In the data rows, the value 128 means zero.
Each row of this table is followed by its label. One hidden rule gives the labels. It looks at one to three of the table's principal directions, none of them among the few with the most spread.
[123 127 126 154 139 109 157 142 160 121  99 123 171 117 160 111 134 154
 130 182 113 138 118 101 117 133 121 136  97 168 185 118 122 168 121 150
 155 140  85 129  93 203] i
[126 108 167 135 152 137 104 125 140 134 103  95 104 100 127 150 135 114
 138  93 103  69 123  84 111 102  89  80  85  87 151 149 108 120  99 159
 125 136 127 115 136  74] r
[ 97 156 102 121 108 162 101 133 133 121 131  99 145 147 140 163 137 139
 104 151 100 127 150 135 122 125 130 144 140 156 103 125 122 119 117 161
 115 152  94 124 129 164] i
[121 131 103 184  94 153 180 130 124 141 110 151 109  82 141 101 117 123
 152 127 114 132 175 114 110 162 189 135  86 132 185 116 142 156 131 157
 144 113 135 138 132 151] r
[151 138 147  86 166 134  60 151 128 124 138  86 133 153 122 168 109 143
  76 102 147 121  96 121 138  84  63 105 155 117 101 143 104 115 127 113
  74 163 104 119 101 106] i
[168 132 133 101 127 112  99 119  95 153 149 141 108 148  91 132  99 116
 116  77 174 121 108 146 150 122 114 107 160 118  81 136 135  90 131  98
 106 139 166 131 135  61] s
[153 134 117 175 109 144 162 168 122 150 134 163 117  97 120  83  83 131
 109 120 180 149 161 132 142 157 178 142 106 145 169 115 156 130 150 131
 134 113 147 161 115 167] i
[ 65 144 101 158  92 200 108 146 107 140 146 118 104 149 138 151 144 125
  96 129 102 140 191 141 120 130 190 157 124 155 104 135 130 117 138 162
 124 134 113 145 167 152] s
[155 187  60 154  86 205  96 186  92 168 152 107 115 132  86 176  71 145
  37 105 175 177 164 144 155 104 152 156 139 176 121 156 147  88 159 179
  33 148 104 147 130 140] d
[142 119 172 120 174 161  56 131 152 120 146  74 110  99 118 147  95 125
  95  96 127  69  95  81 152 100  40  57 124  59 123 148  87 148  83 138
  74 154 107 105 105  84] s
[ 70 108 176  66 168 146  53 124 164  60 147  87 133 141 172 147 184 114
 143 126  78  65 144 139 107 127  93 128 158  69  51 111 106 113 110 102
 164 133 121 109 140 135] r
[103  84 172 124 145 156  99 125 122 115 141 128  87 116 119 149 168  99
 148  73  99  82 157 123 110 109 133 112 115  67  92 164 114 104 136 123
 144 100 150 122 174  47] r
[133 146 129 158 141 202  94 198 120 143 160 112 107 105 120 124  82 140
  53 118 179 167 134 123 153 101 127 123 130 133 149 134 123 146 140 123
  65 143 112 149 122 170] r
[ 84  94 181  97 161 174  78 132 150  85 150  95  96 131 138 160 160 115
 119 100  84  85 153 125 116 103 105 113 137  48  90 144  95 127 128 117
 115 106 122 118 140  91] i
[113 104 146 100 132 142  83 110 113 135 110 110 109 136 125 184 173 116
 147  86  82  80 133 111  85  93 116 102 120 118  85 160 101  99 120 143
 138 148 133 110 157  52] r
[136 142  80 148  84 112 185  89 102 152 109 151 130 128 108 139 130 123
 158 126 108 159 135 144 121 134 155 142 122 150 147 144 141 128 133 151
 119 113 139 115 152  95] i
[113  88 186  98 165 103 102 113 141  99 143 132 124 148 140 120 162 117
 151 115 114  87 120 123 126 132 111 112 143  82  87 127 111 128 123  86
 167 118 133 125 130  92] r
[156 150  96 130 121  94 137 121 128 145 116 130 135 128 133  97  98 136
 128 151 157 136  99 117 140 154 128 131 125 161 152 101 145 138 125 135
 130 148 136 134  97 164] r
[ 77 112 158 126 121 208  86 169 152 119 162 109 126 158  96 178 145 138
  58 150 115 124 169 148 144  86 127 141 142 135  75 162 108  89 134 163
 109 106 102 151 142 151] i
[111  96 174 128 161  53 181 106 178  81  80 138 165 103 194  79 172 126
 208 161  85  84 129 104  89 169 124 129  85 102 183  87 132 161 109 112
 229 112 122 120 103 171] i
[148 112 115 148 101  53 219  75 117 148  96 186 148 134 122  95 139 129
 190 150 117 148 113 130 118 158 161 132 113 157 166 122 141 150 129 119
 178 106 147 127 124 111] s
[ 71 107 152 119 135 210  92 134 135 106 133  93  88 114 142 177 163 119
 119 108  65 106 166 116  93  92 132 111 122  78 114 145  88 144 123 141
 100 121 114 118 153 106] r
[125 119 156  96 148 114 103 119 152 109 134 115 148 140 126 132 136 129
 127 142 125 101 104 131 137 121  83 113 147 115  96 124 116 118 106 118
 139 134 126 119 117 131] r
[140 110 181 110 170 145  98 122 129 117 132  95  98 110 125 158 120 121
 125  82 112 100 104  92 125  92  74  66 128  49 140 143  88 157 104 103
  76 137 114 107 120  55] r
[178 128  99 146 121  57 193 111 137 152  96 172 164 104 130  58  98 145
 160 173 168 159  74 123 132 158 127 130 114 186 187 101 147 165 127 117
 165 134 154 131  88 185] s
[ 62 135 111 138 119 191  96 101 173 105 114  60 130 118 157 175 146 139
 114 169  30  83 150  89 110 119  97 109 106 112 139 139  83 171  84 208
 103 147  68  99 114 162] r
[ 75 124 128 120 124 152 138 101 109  95 115 114 108 123 173 164 185 110
 179  93  46 122 178 133  75 128 162 139 123  78 125 129 114 149 131 114
 135 121 116 101 171  85] i
[143 138 101 151  66 145 206 126  86 164  94 166  98 121 104 160 125 123
 146  94 115 163 187 142  92 127 212 143 105 144 169 133 146 107 156 149
 112 101 148 147 146  86] d
[143 100 164  87 156  87 123  81 129 128  96 111 127 146 127 164 145 130
 155 101  86  98  83 102 101  90  70  76 128  95 131 147  86 145 106 112
 117 143 124  97 112  49] r
[136 120 125 169 139  66 198 110 163 112 100 150 164  88 163  58 132 133
 185 185 123 130 105 101 130 176 131 135  87 136 205  98 146 183 113 132
 188 112 118 123 103 190] r
[119 131 122 143 109 128 173 108 127 133 121 137 141 137 115 146 134 135
 134 153 102 159 128 131 131 118 133 127 129 136 150 139 119 150 119 138
 112 114 106 122 132 124] d
[121 122 162  82 190  71  96 113 152  64 132 108 135 112 200  72 148 109
 183 115 126  85 105 127 118 170  92 126 141  58 118  73 137 151 116  57
 178 139 147 105 116 145] i
[ 91  90 155  95 123  94 161  80 135  95 109 154 121 142 153 124 189 107
 201 120  70  98 156 150  85 149 160 141 131  92 103 113 126 120 133 101
 198  92 163 119 151  96] i
[ 83 130 130 164 145 169 100 130 168 100 130  73 139  96 150 144 143 126
 120 148  74  88 144  93 135 123  87 119  92  96 149 153 111 152  96 191
 119 128  75 103 138 148] r
[119  86 174 118 134 122 137 127 148 124 106 139 120 120 119 138 160 118
 151 119 108  86 142 120 102 114 129 115 102 112 124 139 121  99 126 141
 172 102 149 136 134 101] i
[178 131 132 124 108  99 149 166 114 154 119 178 135 130 113  97 102 132
 124 114 199 130 147 146 124 155 179 147 127 175 123  99 167  77 155 111
 171 129 168 171 105 152] i
[171 103 139 165 103  49 238 113 130 151  60 199 155  88 140  83 142 130
 213 140 127 118 140 103  83 171 187 127  68 168 208 104 153 138 129 132
 223 112 148 145 107 135] r
[102 123 161 105 167 150  92 109 133  83 106  67  92  92 183 165 152 105
 166  58  54  67 152  93  80 116  93  88 105  18 149 125  97 156 104 119
 104 142 112  86 138  60] d
[105 158  95 119 120 138  97 119 142 111 131  90 136 138 147 142 132 128
 120 150 104 108 138 126 133 145 118 146 132 133 110 116 135 120 116 164
 121 144 105 117 125 158] r
[171 121 198  58 195 133  18 152 120 121 167  80 105 151  91 172 104 118
  75  60 181  88  70 119 163  68  25  69 174  60  56 152 101  81 112  79
  59 156 133 118 122  35] i
[ 52 123 135 108  94 227  90 133 126 112 125  95 103 142 131 221 181 119
 113  99  41  95 216 147  76  90 159 137 130 109  72 156  99  87 125 175
 116 123 112 122 174  98] i
[ 78 122 124 119 100 159 174 100 134 109 119 133 139 146 134 171 171 139
 145 171  54 164 151 144 100 110 155 140 145 131 129 129  98 165 122 131
 117 107  98 118 138 144] i
[160 142 112 154 123  60 196 131 143 130 118 164 178 122 126  73 115 139
 149 187 170 168  99 137 157 162 135 158 120 174 172 103 167 136 131 122
 166 111 124 141 109 192] d
[149 164  64 190  89 141 152 148  98 183 134 142 136 130  97 125  97 145
  92 162 165 186 117 115 159 129 162 147 111 213 161 148 149 136 140 174
  95 144 101 145 134 159] r
[202  96 193  98 175  78  87 157 166 135 148 142 136 118  78  80  82 127
 100 128 227  74  62 114 182 129  57  89 136 113 102 122 140  79 118 108
 149 119 171 153  78 123] i
[162 138 126 136 128  86 172 136 114 148 127 170 151 133 132  76 102 142
 134 159 183 181  92 138 143 148 147 131 144 173 156  91 143 158 131  77
 144 141 140 148 105 178] r
[146 110 187 100 192 107  72 133 133 119 161 106 125 145 115 122 119 124
 105 115 164 116  59 111 167  97  51  84 155  85  99 139 105 136 109  76
 101 143 122 119 123  88] r
[133 121 137 113 133 104 120 119 144 119 135 129 160 139 104 140 148 127
 135 152 130 115 104 137 145 118  93 132 141 139  92 146 132  97 117 138
 146 119 122 119 139 118] i
[116 125 119 147  94 170 128 151 107 158 119 142 108 139 121 155 135 135
 108 113 119 128 178 123 100 123 191 137 112 167 123 137 125 110 147 155
 135 136 124 154 134 128] r
[117 149 100 186 120 185 135 149 144 155 149 102 141 121  91 142  89 154
  55 188 136 185  98 109 181  89  92 118 119 164 173 167 108 172 111 184
  48 127  72 127 122 177] r
[171 168  44 155  88 106 159 109 108 160 122 138 128 110  99 107  81 124
 129 128 162 157 113 142 155 152 134 153 119 161 155 136 169 113 142 169
  98 122 155 119 131 126] d
[147 160  65 151 105 111 148 131 117 144 131 149 142 119 143  76  95 138
 127 153 166 165 121 142 141 171 160 161 132 182 148  99 159 146 144 127
 138 144 142 136 113 195] s
[ 81 142  84 157 112 148 126 111 159 117 134 101 154 127 131 129 144 134
 119 193  89 132 125 128 149 133 110 155 117 156 129 146 129 141 112 193
 129 120  96 111 144 182] r
[170 146 124 120 135 114  82 158 136 138 160 129 151 133  97 107  89 133
  88 138 202 113 102 135 179 142  97 131 151 156  85 126 153  83 125 132
 128 144 134 143 109 152] r
[120 143 122  96 127 130 113 155 116 111 143 145 131 145 160 102 129 129
 123 125 159 150 150 170 115 152 168 164 164 145  94  82 148 115 154  75
 153 140 153 147 124 183] r
[109 137 126 118 129 181  76 115 128 129 159  85 100 143  98 171 110 122
  83 108 111 114 125 128 157  97  85 104 149  87  92 161 103 122 111 153
  57 129 116 111 141  82] r
[129 127 133 126 120 187  90 170 143 131 146 115 126 120  99 157 114 137
  76 127 144 117 151 133 138 105 121 130 135 136  99 148 121  96 135 160
 101 125 120 142 120 145] d
[164 181  45 159  85 112 156 149  97 162 120 151 141 129 135  97  84 144
 112 140 178 178 142 143 136 170 186 175 124 207 158 102 174 123 160 145
 124 152 132 149 109 189] r
[204 134 131 143  98  45 202 142 100 172 109 215 152 128 103  62  92 127
 158 122 221 149 126 151 137 178 188 143 123 191 148  89 185  85 144  91
 198 123 184 172 110 142] r
[115 154 116 131 107 205 111 155 112 136 130 100 107 117 118 184 116 131
  90 105 112 144 165 131 115  95 139 122 132 121 129 139 115 121 126 152
  64 140 108 129 141 121] d
[131 111 134 167 128 159 121 140 145 144 129 109 123 102  78 161 127 123
 102 119 120 108 129 107 150  87  89 114  89 117 142 196 123  98 123 199
  99  98 112 119 152  82] d
[143 114 127 104 122  47 177 105 125 114 101 174 151 140 151  92 161 121
 194 134 131 126 131 151 100 168 166 162 128 146 126  96 160 108 150  93
 209 111 164 134 125 134] i
[130 100 152  79 151  83 135 107 114 100 119 152 116 131 152 112 168 107
 187  88 121 121 123 156  91 132 136 138 146  88 102 112 134 116 152  59
 171 110 179 116 148  84] d
Which label does each new row get?
[105 141 100 176  89 180 141 116 109 161 117 116 104 121 116 164 119 129
 114 119  87 131 162 104 120 118 156 112  99 139 156 154 113 146 113 185
  92 136 102 125 146 104] s
[138 103 166  71 152  63 126  90 108 119 132 151 123 176 128 123 153 115
 163  99 133 125  95 153 121 123 114 117 166 101  82 120 122 112 135  54
 155 123 165 122 138  62] s
[127  80 194  64 158 164  42 157 114 144 167 125  96 186  64 187 151 127
  65  94 159 117  98 146 139  45  92 102 176 124  23 178  91  61 149  95
  99 124 154 148 149  53] r
[ 51 109 173  94 172 173  66 113 147  69 156  81 108 131 176 145 175 109
 140 113  63  91 143 131 111 115  96 113 151  43  81 123  90 157 104  93
 128 130 115  99 160 114] s
[ 91 134 146  81 139 172  75 127 109 111 139  84  98 167 136 199 153 122
 104  89  87 124 147 138 107  85 115 119 158  88  82 139  97 113 129 112
  77 143 110 116 149  77] i
[ 91 166  65 109  90 152 142 102  99 114 122 117 126 146 155 161 151 126
 145 130  80 171 161 168  97 134 167 169 156 140 112 114 133 136 141 126
 104 135 124 108 158 139] d
[136 113 146 146 149  76 160 109 128 108 115 150 118  91 172  64 135 104
 197 102 129  99 136 114 114 180 148 125  99  82 166  96 151 153 126  91
 188 116 156 122 133 116] s
[139 152  72 157  77 131 173 121  83 164 108 165 120 126 138 120 116 133
 146 112 128 166 163 138  99 155 206 150 120 179 153 115 145 142 149 130
 135 145 139 138 135 135] s
[ 46 125 132 157 151 198  72 130 144  84 142  63  97 104 184 152 166 109
 130 101  47  78 186 100 109 130 124 131  94  57 129 148 109 154 117 166
 121 129  85 101 168 118] s
[139 131 126 132 130 118  98 133  93 148 151 139  94 133 112 104 116  97
 129  71 176 113 132 150 149 140 138 133 131 114  91 135 161  74 140 111
 139 125 181 137 173  76] s
[121 114 140 122 138  84 157 103 132 113  95 144 149 117 174 104 159 127
 189 134  97 115 124 118  88 151 139 124 115 131 149 101 124 159 116 100
 188 141 130 115 123 140] s
[165 138  74 144  62 151 187 158  28 209 125 211  89 160  83 145 114 138
 107  84 183 245 156 176  98 102 251 167 150 220 129 144 148 108 207  87
  96 125 175 172 161  95] r
[ 41  86 177 108 138 178 109 122 150  86 140 112 124 150 137 179 213 117
 140 143  48 107 167 143  99  91 133 138 136  94  75 156  95 117 123 133
 155  94 108 120 178 112] r
[123 123 139  92 116 136 110 102  84 144 141 135 108 176 101 182 146 121
 125  85 112 140 128 151 118  93 132 113 168 119  70 153 106 106 131  96
  99 137 137 120 160  41] s
[184 167  65 190  50  94 255 118  90 177  92 210 146 103 117  81  70 144
 158 142 163 215 160 151 122 181 224 153 111 191 227  91 170 166 145 124
 130 113 146 153 103 169] i
[ 84  74 177 145 144 154 158 131 175  80  80 115 117  65 171 149 195 114
 189 111  34  60 194  91  56 123 144 123  56  61 178 142 109 141 127 167
 184  84 114 114 138 112] d
[194 119 112  49 127  12 116  91  94 146 118 172 132 181 100 107 139 112
 172  96 188 114  75 169 125 147 126 150 169 161  52 115 169  43 164  77
 182 131 212 131 129  63] r
[180 142 124  90 123 114 108 146  85 158 142 152 106 161 106 126  88 134
  98  90 196 157 112 149 136 125 149 124 170 148  98 108 137 105 157  73
  97 151 162 152 105 106] r
[112 136 113 104 146 171  69 156 134 130 158  87 128 175 107 170 120 155
  44 157 137 168  96 136 155  71  86 140 162 155  96 159 101 128 150 139
  56 140  94 130 114 154] i
[149 114 120 160 132  53 191  75 145 132  81 144 149  89 149  82 133 123
 203 147 102 104  94  90 114 162 111 107  79 126 199 121 134 172 101 145
 178 124 133 103 115 120] s
[ 96 130 164  43 169 136  41 100 129  66 139  70 104 137 179 165 166  99
 161  66  76  55 141 135  94 129  86 106 166  28  52 102 106 111 104  81
 126 155 138  89 144  68] i
[136 107 145 130 119 195  97 138  84 154 136 119  55 111  80 195 131 101
 112  26 115 108 165 122 110  74 138  98 115  70 106 189 111  85 148 143
  66 109 153 123 179   0] r
[162 159 118  42 139  82  78 113 120 135 170 121 181 225  83 155 107 159
  69 185 184 182  30 172 187  95  55 130 236 188  32 119 114 104 118  75
  78 167 114 126  94 148] r
[107 136 139  93 141 169  51 116 116 118 150  82 105 144 127 181 138 117
 110  89  99  92 129 122 126 102  91  99 155  87  66 146  99 115 106 127
  86 158 114 105 149  70] r
[134 148  88 167  95 104 179  98 115 152 128 153 146 131 115 103 109 131
 142 159 134 162 118 134 153 155 146 138 125 163 153 127 145 149 117 144
 131 124 125 126 135 143] s
[175 162  93 106  90  97 169 121  91 160 114 155 144 159  92 154 104 139
 120 126 162 183 114 161 131 118 145 142 158 177 126 122 147  97 142 116
  96 135 141 136 120 111] d
[124  95 178 129 150 120 132 133 158 102  88 122 114  75 169 114 151 112
 180  95  95  49 164  91  78 149 135 103  74  75 162 107 125 127 114 137
 189 121 142 127 115 117] i
[120 109 136 138 142 127 133 106 141 124 132 113 115 129 115 136 132 128
 126 139 103 124 105 104 144 113 100 110 118  98 147 153 108 157 123 144
 102 108 111 115 124  99] r
[129 116 125 126 110 132 163 120 107 148 114 140 121 151  90 180 151 131
 125 120 108 166 128 140 116  80 137 134 127 141 134 170 118 111 150 140
  97 101 124 127 152  73] d
[129  93 132 176 106  94 244 102 167 108  84 179 132  66 154  66 135 125
 205 154  90 114 171 112  97 188 185 140  69 101 223 101 144 179 135 146
 198  66 146 135  98 164] d
[124 113 133 123 139 142  99 133 140 123 143 120 117 127 119 125 129 127
 113 129 132 113 119 123 139 121 113 126 131 118 109 142 121 124 136 135
 124 121 134 128 126 125] r
